128 stands for zero in the data rows.
Some points:
164|115|152|118|144| 71|112|127|103| 92|167| 92|140|150|113|129|145|160|100| 95|139|143| 69|125|155|143|126|128|183|153|127|142|165|186|169|100|149|136|129|195|152|166|108|180|119|151|155| 93
154|112| 66|117|110| 88|105|136|111|159|109|166|197|180|129|130|118|125|112|188| 70|125| 62|191| 85| 85|172|113|137|110|162| 94|128|107|123|106|101| 55|151| 92|116| 85|119|122|119|162|197|197
 92|177|152| 40|197|171|172|124| 82|132|147|125|169|177| 90|150|172| 64|137|219| 88|174|126|200|144|113|160|150|170|167|114|134|169|117| 73|139| 89|176|143|160|213|159|163|123|113|170| 73|109
122|155|125|112|141|142|128| 32|153|152|130|168|115|113| 78|121|125| 82|143|139| 96|154| 61|113|136|134|153|145|139|146|173|138| 62| 82|127|117| 92|153|124| 99|105|143| 79|190|156|136|118| 96
207|108|110|121|180|132|116| 90| 93| 96| 66|136|105|127|152|159|104|190|151|124|160|116|131|111|170|146|171|134|123| 73|139|111| 66| 80|149|177|113| 96|146|138|125|123|151| 71| 92|120|111| 86
134|163|153|164|217|166|115|137|189|137|191|119| 99|159|151|126|143|104| 96|155|109|113|171|130|107|170|168|150| 73|174|102|114| 36|146|132|171|176|108|144|127|150| 66|159|159|108|159|124|145
135|176| 87|104|111|130|146|102|109|179| 82|130| 77|126|144|125|127|159|109|114| 92| 92|150|105| 82|166|149|133| 98|139|142|145|152|184| 72| 88|149|137|170|103| 77|118|170|172|158|134|106|139
114|144| 64|140|166|151|139|129|139|160| 93| 75| 74|128| 53|105|102|130| 90|194| 79|152| 96|169|110|147| 81|137|136|131|131|101|156|146|186|180|127|118|105|147| 59|143| 96|100|131|116|152|113
 96|166|154|129|130| 68|118| 72|129|171|169| 92|141|110|164|133|100|130|130|113|114|139|134|197|149|119| 92|130|109| 78|110|149| 95|178|117|118| 83|159|102|145|119|167|149| 78|134|170|133|158
 95| 73|151|137|114|163|137|109|139|102| 88|135|161|144|105|111|123| 89| 94|159| 69|164|151| 87|190|120|112|149|176|146|149|136| 92|202| 80|130|118|179|196|129|121|140|136|119| 99|158| 84|148
134|110|135|114|109|139|152|172|141|153|155|132|105| 65|136|148| 70| 92|119|154|149|102| 87|159|169| 98|146|128|115|155|108|119|159|194|151|115|198| 76|124| 74| 99|134|115| 89|117|119| 89| 69
119|146|113|147|166| 99| 91|139|159|119|113|170|146|120|137|158|151| 94|103|127|163|102|139|110|204|157|170|173|144|127|110| 73|148|135|174|102|143|170| 91|189| 95|173|216|119|171|105|125|164
128|188|113|168|109|132|127|134|131| 82|136|119|145|157|143| 97|118| 87|148|113|131|136| 82|103|119|146|114|168|175|138|101|152|166|154|103|161|111|104|106| 85|107| 56|161|111|118|149|177|103
100|147|122|185|108|157|108|198|171|167| 42|146|160| 95|211|119|192|167|163|129|140|190|109|138| 79|108|134| 80|170|111|156|139|123|110|156|104|157|110|107|125|177|119| 90|166| 90| 99|106|124
160|115|168|173| 71|137|160| 98|107| 75|136|174| 86|126|116|129|138|102|205|119| 93| 86|184|147|149|175|115| 99|144|132|129|114|156|140|121|130|169| 96| 83| 74|166|165|131|131|119|108|143|150
136|122| 74|124| 69|105|119|195|130| 94|109|102|107|162|115|148|144|160|135|123|138|113|120|201|158|113| 84|123|123| 91| 47|158|117| 88|126|119|124|151|157|114|109|117| 58| 94|151|154| 79|125
160|110|157|172|189|138|110|143|109|125|110|153| 77| 91|101| 53|127|161|113| 55|158|132|132|185|133| 89|128|100|109| 74|143|160|149|115|129| 88|145|167|177| 80|157| 89|115| 85|112| 87|157|158
140|164|153| 84|106|136|163|139|141| 65|115|145|162|111|159|115|192|141|147|149|126|122|120| 89|102| 99|127|140| 50|113|116|124|114|157|213| 76| 97|146|112| 91|100|104|122|112|152|123|152|117
 67| 84| 57| 93|146| 99|113|165| 93|135|171|117|137|115|118|118|133|105|183|114| 86|143|147| 80|153| 83|128|153|112|122|142|115|106|104|117|153|103|172|119| 80|138|133|150|143|128|106|117|112
120| 67|103| 93| 94|172|174| 73|140|102|116| 97|160| 82|186|164|109|129|108| 71|124| 96|126|184|109|138|122| 70| 99|153|189|130|157| 72|155|136|157|136|104|133|143| 92|169|184|118|158|144|106
161|153|114|162| 99|128| 87| 94|180|110|161|108|144|149|168| 88|104|132|190|100|188|151|165|118| 84| 92| 84|144|140|136|156| 69|149|125|123|143|150|133|158|163|194|148| 98|144|145| 96|124|137
164|146|147|111| 41|150|162|166|121|138|163|102|133|121|115| 81|179|145|111|139|131| 80|114| 97|122|135| 56|152|130|131| 95|138| 95|106| 99|141|143|133|140|145|168|179|110|150|110| 81|161|140
146|125|110| 97| 89|125| 85|147|128|169|118|140| 98| 95| 95|122| 95|105|103|153|142|169|157|130|103|145|158|120|139| 72|127|136|140|115|173|143|130|126|113|118|145| 58|138|125|129|169|114|150
136|101|126|112|159|101|174|149|135|144|137|142|108|145|126|100|133|123|173| 87|202|147|163| 77|162|163| 93| 81|188|175|151|171| 95| 98|171|124|125| 86|164|149|154|162|154|104|156|164|116|149
141| 84|176|166|118|141|101|162|182|162|112| 95|117|185|155|168| 97|131|131|101|123|116|141|115|158| 81|164|169| 93|103|111|202|116|119|116|110|101|127|108|149|157|152|123|172|173|102|207| 94
132|171|127|143|145| 85|173|118|107|130|120|113|160|111|109|132| 81|120|125| 99|137|149|155| 90|149|151|137|100| 62|105|142|126|152|128|106| 94|131| 56|110|183| 97|128|113|167|117|112| 55|109
127| 64|129|144| 76|125| 84|138|102| 84|132| 98|139| 75|146|157|118|158|116|123|141|156|122|146| 81|203|126|130| 80|150|130|136|148|142|114|132| 72|124|171|154|132|142|112|107|151| 64|133|158
135| 84|201|131|137| 85|111|132|152|134|124|123| 96|145|127|106|164|149| 92|141|138| 18|142|106| 62|118|134|164|175|116|169|123|144|120| 87|148| 77|110|129|134| 67|148|144|126|110|147| 75| 83
 71|110|130|106|123|141|172| 95|107|145|139| 87|150|165| 77|122|117|104|146|158|160|164|122|131| 67| 83|185|130|137|158| 99|109| 78|107|105|135|154|165|107|121| 57|123|196|117|116| 83|121|151
 79|149|143|161|144|146|116|107| 72|122|152|196| 89|170|131|141|112|140| 67| 75|106|107|133| 66|140|119|120| 97|108|200|100| 90|147|115|133|112|109|122| 97|197|196|133|110| 89|123|162|154| 78
 61|152|152|125|159|177|106|130| 99|129|169|106|128|109|111|147|139|113|132|141|154| 89|120| 71|143|138|100| 68|140| 47|103|106|150|120| 88|138|154|124|130|123| 92|144| 84|141|165|147|163|163
168|114|130|102|128| 95|122|144|145|130|125|192|172| 88|137|195|125|206|126|126|149|158|164|124|118|119| 87|138|119|171|124|143|167|103|107|164|148|145| 80| 78|109| 88| 57|106| 96| 86|131|173
These points spread out most along one direction. Take the direction at right angles to it along which they spread out most. Then take the direction at right angles to both along which they spread out most. Go by this last direction. For each point below, how far along it does it lie, from 0 to 99? 50 is the average, and the first point above lies past it. One standard deviation of the points above along it is 16.
168|114|130|102|128| 95|122|144|145|130|125|192|172| 88|137|195|125|206|126|126|149|158|164|124|118|119| 87|138|119|171|124|143|167|103|107|164|148|145| 80| 78|109| 88| 57|106| 96| 86|131|173 58
 96|166|154|129|130| 68|118| 72|129|171|169| 92|141|110|164|133|100|130|130|113|114|139|134|197|149|119| 92|130|109| 78|110|149| 95|178|117|118| 83|159|102|145|119|167|149| 78|134|170|133|158 50
135|176| 87|104|111|130|146|102|109|179| 82|130| 77|126|144|125|127|159|109|114| 92| 92|150|105| 82|166|149|133| 98|139|142|145|152|184| 72| 88|149|137|170|103| 77|118|170|172|158|134|106|139 25
120| 67|103| 93| 94|172|174| 73|140|102|116| 97|160| 82|186|164|109|129|108| 71|124| 96|126|184|109|138|122| 70| 99|153|189|130|157| 72|155|136|157|136|104|133|143| 92|169|184|118|158|144|106 44
154|112| 66|117|110| 88|105|136|111|159|109|166|197|180|129|130|118|125|112|188| 70|125| 62|191| 85| 85|172|113|137|110|162| 94|128|107|123|106|101| 55|151| 92|116| 85|119|122|119|162|197|197 55
 71|110|130|106|123|141|172| 95|107|145|139| 87|150|165| 77|122|117|104|146|158|160|164|122|131| 67| 83|185|130|137|158| 99|109| 78|107|105|135|154|165|107|121| 57|123|196|117|116| 83|121|151 47
114|144| 64|140|166|151|139|129|139|160| 93| 75| 74|128| 53|105|102|130| 90|194| 79|152| 96|169|110|147| 81|137|136|131|131|101|156|146|186|180|127|118|105|147| 59|143| 96|100|131|116|152|113 36
134|110|135|114|109|139|152|172|141|153|155|132|105| 65|136|148| 70| 92|119|154|149|102| 87|159|169| 98|146|128|115|155|108|119|159|194|151|115|198| 76|124| 74| 99|134|115| 89|117|119| 89| 69 33
160|110|157|172|189|138|110|143|109|125|110|153| 77| 91|101| 53|127|161|113| 55|158|132|132|185|133| 89|128|100|109| 74|143|160|149|115|129| 88|145|167|177| 80|157| 89|115| 85|112| 87|157|158 47
